[[-0.10  2.90  4.74 -4.23 -0.12  4.00 -4.53 -2.92 -3.09  3.18  3.37 -3.28
  -2.91  2.99  3.90]
 [ 0.65  1.23 -6.82  5.51 -0.59  2.49  4.90 -1.53 -1.59  1.85  1.21 -1.76
  -1.69  1.67  2.19]
 [ 1.08 -2.92 -0.71  0.12  0.46 -2.35 -0.29  3.94  2.84 -3.11 -2.84  2.53
   3.83 -3.73 -3.11]]
|
[[ 2.90  4.74 -4.23 -0.12  4.00 -4.53 -2.92 -3.09  3.18  3.37 -3.28 -2.91
   2.99  3.90 -0.10]
 [ 1.23 -6.82  5.51 -0.59  2.49  4.90 -1.53 -1.59  1.85  1.21 -1.76 -1.69
   1.67  2.19  0.65]
 [-2.92 -0.71  0.12  0.46 -2.35 -0.29  3.94  2.84 -3.11 -2.84  2.53  3.83
  -3.73 -3.11  1.08]]

[[ 2.40  0.19 -1.67  5.12  0.28]
 [ 2.13 -3.20 -3.55 -0.02 -5.02]
 [-1.01  0.47 -2.13 -4.34 -2.45]
 [ 0.63 -1.89  3.21  3.85  2.13]
 [-1.87 -1.42  3.19 -2.03  1.00]
 [ 0.82 -1.43 -1.63 -0.36 -2.54]
 [ 0.57 -1.73 -2.39 -1.88 -3.77]
 [-2.83  2.66 -0.27 -6.00  0.24]
 [-0.22  4.24 -3.95 -2.49 -0.64]
 [ 1.61 -4.00  1.33  3.20 -1.27]
 [-1.24  4.70 -0.16 -0.18  2.75]
 [ 2.11 -3.89  1.63  4.79 -0.52]]
|
[[ 0.19 -1.67  5.12  0.28  2.40]
 [-3.20 -3.55 -0.02 -5.02  2.13]
 [ 0.47 -2.13 -4.34 -2.45 -1.01]
 [-1.89  3.21  3.85  2.13  0.63]
 [-1.42  3.19 -2.03  1.00 -1.87]
 [-1.43 -1.63 -0.36 -2.54  0.82]
 [-1.73 -2.39 -1.88 -3.77  0.57]
 [ 2.66 -0.27 -6.00  0.24 -2.83]
 [ 4.24 -3.95 -2.49 -0.64 -0.22]
 [-4.00  1.33  3.20 -1.27  1.61]
 [ 4.70 -0.16 -0.18  2.75 -1.24]
 [-3.89  1.63  4.79 -0.52  2.11]]

[[-0.90 -1.85 -2.35 -2.12  2.21  2.31  5.41  2.29  2.72]
 [ 0.07  0.10 -0.20 -0.04  0.18  0.17  4.27  1.95  2.27]
 [-0.75 -0.96 -2.06 -2.24  2.05  1.97 -2.14 -1.28 -1.59]
 [ 2.52  4.79  6.75  6.65 -6.40 -7.00 -6.80 -3.05 -3.67]
 [-0.23 -0.48 -0.59 -0.61  0.72  0.70  4.72  2.32  2.65]
 [-0.40 -0.67  0.10  0.24 -0.18 -0.04  4.07  2.22  2.64]
 [ 3.59  4.72  4.59  4.37 -4.55 -4.25 -2.73 -2.33 -2.38]]
|
[[-1.85 -2.35 -2.12  2.21  2.31  5.41  2.29  2.72 -0.90]
 [ 0.10 -0.20 -0.04  0.18  0.17  4.27  1.95  2.27  0.07]
 [-0.96 -2.06 -2.24  2.05  1.97 -2.14 -1.28 -1.59 -0.75]
 [ 4.79  6.75  6.65 -6.40 -7.00 -6.80 -3.05 -3.67  2.52]
 [-0.48 -0.59 -0.61  0.72  0.70  4.72  2.32  2.65 -0.23]
 [-0.67  0.10  0.24 -0.18 -0.04  4.07  2.22  2.64 -0.40]
 [ 4.72  4.59  4.37 -4.55 -4.25 -2.73 -2.33 -2.38  3.59]]

[[-1.10 -1.17 -1.28  1.10 -0.96  1.54  1.56  1.95 -2.41 -1.98 -2.07]
 [ 2.14  2.13  2.09 -2.63  2.78 -2.71 -2.28 -6.18  6.63  6.22  6.18]
 [-2.80 -2.84 -2.81  3.04 -3.09  2.98  2.84  5.08 -5.30 -5.06 -4.94]
 [-1.87 -1.91 -1.80  2.25 -2.34  2.55  2.11  5.73 -6.30 -5.84 -5.53]]
|
[[-1.17 -1.28  1.10 -0.96  1.54  1.56  1.95 -2.41 -1.98 -2.07 -1.10]
 [ 2.13  2.09 -2.63  2.78 -2.71 -2.28 -6.18  6.63  6.22  6.18  2.14]
 [-2.84 -2.81  3.04 -3.09  2.98  2.84  5.08 -5.30 -5.06 -4.94 -2.80]
 [-1.91 -1.80  2.25 -2.34  2.55  2.11  5.73 -6.30 -5.84 -5.53 -1.87]]

[[ 0.23  0.54 -0.02 -0.04  0.06 -0.06 -0.80  0.91 -0.91  0.06  0.27  2.52
   0.65 -0.45]
 [ 0.23 -1.07  0.16  0.46  0.15  0.05  0.01 -1.06  5.52 -0.04 -0.13 -0.90
  -1.37 -0.03]
 [ 0.30 -0.49  0.14  0.40  0.14  0.01 -1.13 -0.32  4.61 -0.02  0.03  0.80
  -0.64 -0.68]]
|
[[ 0.54 -0.02 -0.04  0.06 -0.06 -0.80  0.91 -0.91  0.06  0.27  2.52  0.65
  -0.45  0.23]
 [-1.07  0.16  0.46  0.15  0.05  0.01 -1.06  5.52 -0.04 -0.13 -0.90 -1.37
  -0.03  0.23]
 [-0.49  0.14  0.40  0.14  0.01 -1.13 -0.32  4.61 -0.02  0.03  0.80 -0.64
  -0.68  0.30]]

[[-1.96  4.76  1.04  3.24  2.39  2.56 -2.34 -2.61 -3.53 -1.18 -1.54 -1.60]
 [ 0.18  1.01 -0.26  0.39  1.27  1.45 -1.34 -1.22 -2.02 -0.71 -0.76 -0.73]
 [-3.14  4.04  1.88  3.42 -2.17 -2.39  2.19  2.03  3.47  1.91  2.24  2.24]
 [ 2.16 -4.79 -1.40 -3.98 -0.15 -0.09  0.18  0.63  1.46  0.63  0.81  0.87]
 [-2.55  4.29  1.20  3.38  5.69  6.36 -5.58 -6.14 -7.62 -3.45 -4.39 -4.43]
 [-2.06  3.03  1.06  2.79  4.83  5.46 -4.75 -5.29 -7.49 -3.54 -4.47 -4.47]
 [ 4.35 -6.01 -2.37 -5.37 -3.95 -3.90  3.97  3.86  2.73  2.01  2.08  2.14]]
|
[[ 4.76  1.04  3.24  2.39  2.56 -2.34 -2.61 -3.53 -1.18 -1.54 -1.60 -1.96]
 [ 1.01 -0.26  0.39  1.27  1.45 -1.34 -1.22 -2.02 -0.71 -0.76 -0.73  0.18]
 [ 4.04  1.88  3.42 -2.17 -2.39  2.19  2.03  3.47  1.91  2.24  2.24 -3.14]
 [-4.79 -1.40 -3.98 -0.15 -0.09  0.18  0.63  1.46  0.63  0.81  0.87  2.16]
 [ 4.29  1.20  3.38  5.69  6.36 -5.58 -6.14 -7.62 -3.45 -4.39 -4.43 -2.55]
 [ 3.03  1.06  2.79  4.83  5.46 -4.75 -5.29 -7.49 -3.54 -4.47 -4.47 -2.06]
 [-6.01 -2.37 -5.37 -3.95 -3.90  3.97  3.86  2.73  2.01  2.08  2.14  4.35]]
